Each path below is one point turned by a fixed rotation once a step. After each direction that follows a path, write how fast that rotation turns it, in deg/step (0 if it stays still).
Each turn is a multiple of 5 degrees from 10 to 175, or 0.
Each row of a path follows its step; steps can be skipped.
path 1
step 0: [-22 -12 -15  -8 -10  -9  -8   7   2 -31   3  18  -5   4  -9 -11  15  -8
   2   8  -5  -5  11  -9  13 -12   7  -1  -8 -16   0   2  -2   2  -8  -9
 -15  -5  -7  -8 -23  -9   0   1   9 -15  -2  -9  -2  -7  -5  -6  -9   6
 -17  13  -9  -4 -23 -10   8  -9   8  15   6  17  -7  -7   6]
step 2: [  7  -4   7   4 -19   2 -22  14  23   0  -2   5 -13   9  -1 -14  16 -15
   5   7   1   8   0  -9 -11   4  13   3  11 -12  10  -5  12 -12  -8   6
  -7  -4   0   3  -2  -2 -15  -7  -2 -17 -15   4  -5  -2  27  -1 -23  -2
  12  17 -16  -1  -1  10   1 -10  -4   1  17  -3   6   4  14]
step 6: [-17  -4   6 -27 -23   8  -5  20  15   3   7  11  -3  -1  -3   2  16 -13
   9   0   5 -10   4   4  -4 -18   3   4 -10 -11   5  -4  -5   9   1  21
  -6  -9 -13  -5  -4   0 -12   4   9 -14 -10  -4   9  -9 -17   8 -23   2
   3   8 -14   9 -17  -8   9   7 -14   0  -2  14  -8 -10  10]
step 7: [ -8 -13  -2  -4  -3  12   6  14  11   8  -8  -7  -5  -7  -6 -21   1  -9
   2  -2   3  18 -14  -8   4  -8  12  -4   1   6  17 -11  -2  12   9   1
  -2  -1 -29 -13   7 -14  -9 -10  -3  11 -25  -8   6 -13   6 -10 -25   6
  -6  12 -12   9  -6 -10   9  -1  -1   3  21   2   4 -17  -7]
step 10: [ -9 -10 -18 -13 -13  14  -1  12  12  -7  14 -18  -2 -11   8   2  13  11
   3 -23  -4  12   8   8 -15  -8   2  22   0  -8   6  -9  -8 -13   8   1
   0  10   0  15  -1  -9   5   6  -3  -5 -10  -4   1  -2 -12  10 -11 -14
  -6   4 -10 -13  -5  -8  -7  -6   1 -20  21   5  13 -20  13]
step 11: [-13 -10  -6  -9 -14  -2  -6  22  17  -3   1   2  17 -15   1   1   2 -12
 -12 -10  -2   2 -11   4   4  -1   2   7  23 -37  23 -11  -2 -11  18  16
  11  -7   6  -2  -4  -1  -2   1 -10  -2   6   0  19  -7  -1  -3 -12   0
   2  -2   0  10 -17  -2   1   3  -2   4  15 -10  15  -9  -1]
step 14: [ -9 -16  -1   4  -7   3 -20  21  -3 -10  -1   5  16   8  -9 -13   1  -5
  -4  -1 -27  -7  -3   3   1   5   2   0  -6  -9  20  -2  -2   5   2 -11
   2   7  -2  22 -12 -16  -7   4   7 -10 -20  -9  -8 -10   9 -13  -2 -21
   8   4 -24  -7  -5 -17   0  -6   5   1  14  15  14   8  10]
step 15: [  0  -1 -13 -14 -18   2  -2  -1  11   2 -14  -5   1   7   4   1  12 -19
 -16  10 -11 -19  -4  10 -15  20  -1  23  15  -3   0  -5  -2  -5   6 -10
   5   2  -5   7   3  -5 -14   1   5 -16 -20  -3   6   8  -3   1  -9  10
   3   9 -21   1 -14  -3 -20  -9 -14   3  20   4  14  -3  13]
Directions:
[-2  5 -3  4  0  0  2  3 -1  2  1  1  3 -2  2  0  2  3  1 -1  0  3  2  0
  3  0  3  2 -2  0 -1  1 -1 -5  2  1 -5 -2  2 -1 -5 -4  3  0 -3 -4 -1  4
  2 -2  5  5 -3  1 -1 -1 -2 -3  0  3  4  0  0  5  1 -2  4  6 -1]  130
[ 3  2  2  2 -4 -1  3  4  4  4  1  1  4  0 -3  0  1  3  4 -3  2 -1  0  4
  1 -1 -3  2  5 -1  3 -1  4 -1  2 -3  1  2 -1 -2  3 -1 -5 -1 -7 -6 -4  2
  2  4 -3 -1 -4  1  3  3  1  1  3  0 -2 -1 -1  2 -4  1 -2 -3  0]  80
[-1 -3 -2 -2 -2 -5 -2  0 -1 -2  2 -3  1 -8  1  3 -2  0 -4  0  2  0  4  4
  2 -1 -3  3 -4  3 -3 -2  1 -2 -2 -2 -3 -3  7 -1  2  0  1  0 -4  0  6  4
  3 -2 -3  0 -1 -3  3  4 -1  4 -3 -1 -1  1  0  0  2 -3 -1 -5 -2]  60
[-3  5  1 -3 -4  0 -1  1 -3 -2  2 -5  1  3 -2 -2 -1 -2 -1  3  3  3  3 -2
 -3 -2  0 -5  0  0 -4  5  3 -3 -3  3  0 -1  2 -7  4 -4  1 -2  2  1 -4 -3
 -1  0  0  0 -1 -1  5 -1  0  0  0  0  3 -5  0  0 -2 -3 -4 -2  1]  20
[ 4  2  3 -2  2 -2  4  1  5  3  1  1 -1 -3  1  3  5 -4 -4  2 -2 -2 -7  2
 -1 -1 -2 -1  0  0  6  2  3 -1  0  1 -3  3  0 -3  0 -2  5  0  2  5 -4  3
  0 -2 -2  2 -1  2  2  2  0  2 -3  1 -1 -1 -3 -2  5 -5  1  1 -2]  85
path 2
step 0: [  4  -4   3  -7  -9  11 -10  13  -8  -6  -1   4  -5  -1  -6   3  -5 -12
 -13   1  -2  16  11   1 -13  -4  -9  20  -3  -5  21  -7  11 -11  -1  13
  10   9  14 -12 -13   0   8 -24   3   9   9 -23   9  10 -32   3   6   5
  -4  23   7 -11 -11 -17  10  -5   7   9  -4   8  18 -15 -12]
step 3: [  8  -1  -6   0  -5 -14 -18   1   9  12   0  -2   3   1 -18  -9   8  -3
  -5  -4   5  17 -15 -10  -1  -7 -13  16  28  -8 -16 -15  11  12  -9  14
 -11 -15  13   8 -12  17  13   8 -10  -9  16 -26   2   7  -6   5  -3  10
  13   8  -6   4 -11 -22  18  -6   8   9  -4   8   4 -10   7]
step 4: [ 24  -2 -13 -18   7 -19  -1  22   1 -21  13   8   1   0   5  -2  -1  -6
  -4 -25  10  13 -15 -12  -7  11  10 -15 -14  16   0  10  -7  -7   2 -10
  -7   7   4   4  20  -8   0  14 -13 -12   1  10  10  -5 -13  27  -7  -5
  15   3  -7   4  18  -5   9  11   1  -1  -5   8   3  -3   2]
step 9: [ 21  -6 -14 -13 -19   3  11 -14   9  -6  -4  20 -20 -10   0 -24  -8   5
  19 -12  10  -3 -18  -6  -1 -10  11 -14  -3 -19  14   3  -8 -19  -8  10
  -8   6  -4 -10 -21   8   3 -14  -2   5  -6 -13  -6   3   9   9   7   2
  12   1  20  10  -3  -2  -3  12  -2  -1 -12 -17  -7  -7  -3]
step 10: [  3   7  -2  10 -12   6 -20   0  -2  11  -4  -9  17   5  21  20 -14  -7
  14  -6   9   5   5  -8 -18 -10  -4  -6  -4 -12   0  15 -16  -4  -2  -6
   2  17  -2  -7  -7  23   3  -3  13 -30   9   3  16  -2   5   6  -1 -11
  11  -1  20   3  -4  16   2 -21   1  16  -2  20  13   6  10]
step 12: [ 27 -16  -1  -7  -3  -2  13   6   4  -1  11  10   0  -5  -3 -12   0  -9
   9  -8  10   0  -1  -1 -29 -12   9  13  -6  -5   0  -7  -2  19  25  -7
  -2  24   3 -17  -2  10  -8   3   1  14   7 -14   4  22  13  -3 -20  -5
  15 -14  -2  -9   1 -10   8  -1  -2  -8 -11 -28  -4   1  -3]
step 15: [  0 -15   8  13  15  23  -2  17   9  -5  12  -8 -12   2   0 -14   7 -16
   8  -3 -11  -4   8  -2 -19  -5  -7   9  -2  -2   7 -17  -9 -12   4 -12
   2   2 -10  14 -14   7 -16  -8  -8   2   2 -12  22  26  11 -12  -2   7
  15  28  -1  -7 -12  11  18 -15  -5  -3  -5  -7  -4   3  -2]
step 17: [ 24   3  17 -10  17  -8 -10   3   2 -17  -6  12  -6  27   6   1   0  13
  11   5  10   2   7   2   1  -7  18  -9  -1   5  15   2  -5  -6   8   3
  10  12  -7  -4  -7 -11  -6 -21   0 -15   5  -2  13   4 -15  15   0  15
 -12 -14 -23  25   5  -1  -6   2  -8  -2 -22   0   3 -20  -7]
Directions:
[ 1  1 -4  2  1 -2  1 -1 -5  0  2 -4 -2  4 -2 -3  4  2 -1  2  2 -3 -1 -4
 -3  3  0 -2 -3  2 -2  1 -3  1  2  2  2 -1 -6  0 -2  2  0 -2  1  4 -1 -2
  1 -2  0 -6 -1  6 -5 -2 -1  5  0  2  4  0 -1 -5  4 -3  0  3 -1]  115
[ 1  5 -1 -3  3  0  0 -2 -2  1 -4  2  2  1  6  2  0 -2  7  1  0  1 -1 -1
 -1  1 -1  3 -2 -3 -1  3 -2  2 -3 -4  2 -5 -1  1 -1 -3 -1  2  5  0  1  2
  0 -1 -5 -2  2  0  1  3 -3 -3  1 -3 -3  2  0 -6  3  0  2  5  5]  125
[-1  3  2  1  1  1 -1  1  2 -2  1 -1  2 -2  4 -2 -1  0  2 -1  0 -2  3  6
  1  4 -1 -1  3 -5 -1 -6 -1 -1  4  0 -2  4 -5  3 -1  2 -5  1  1 -2 -4  1
 -1  4 -2 -3  2  3  0 -6  2  1  4 -2  1  1 -4 -2 -1 -1  3 -3  3]  10
[ 5  1 -1 -3  4 -2  4  1 -5  1  1  6  2 -6  3  1  4 -1 -2 -4  0  0  3  0
 -3 -2 -4  1  4  3 -2 -1  1 -5 -1  0  3  2  2 -3 -4  1 -2 -2  0  0  0  0
 -3 -7 -1 -1 -2  2 -1  0 -1  2  1  0 -2  2 -3 -1 -2  1  1 -2 -4]  85
[ 0  1 -4 -3 -1  0  2  0  6  1  4  4  0  5  1 -4  1  3  1 -3 -3 -2 -6 -2
  4  0  1 -1  3  2 -1 -3  2 -5  4  0  3 -1  1  0  4  1  0 -6  2 -1 -4  4
  1 -1  0  4 -4 -2 -1 -3 -3  0  1 -2 -2  0  2 -2  0 -5  3  3  2]  140
[ 1 -3  6  0 -1  4  0 -5  4  3  0 -1  7 -1  3 -1  1  3 -1  1 -1  0 -4  0
 -9  2 -1  0  0  2  1  2  0  2 -2  1 -4  5 -2 -2 -1 -3  1 -3  0  2 -4  2
  1  1  0 -2 -3  1 -4  1  4 -4 -3 -1 -1  0 -1  0  0 -1  3  1 -1]  25
[ 1 -1  1 -3  5  3  1  3 -2 -3 -2  1  2  3 -1  3  2  2 -6 -3  0 -3 -2  0
  2  3 -3 -2  3  4  2  1  0  3 -3 -1  2  3  0  1 -4 -3  0  3  3  1 -2  3
  3  4  1  2  5 -7  0 -2 -1  3  1  5  4  0  1 -2 -2  0  1  1  1]  110
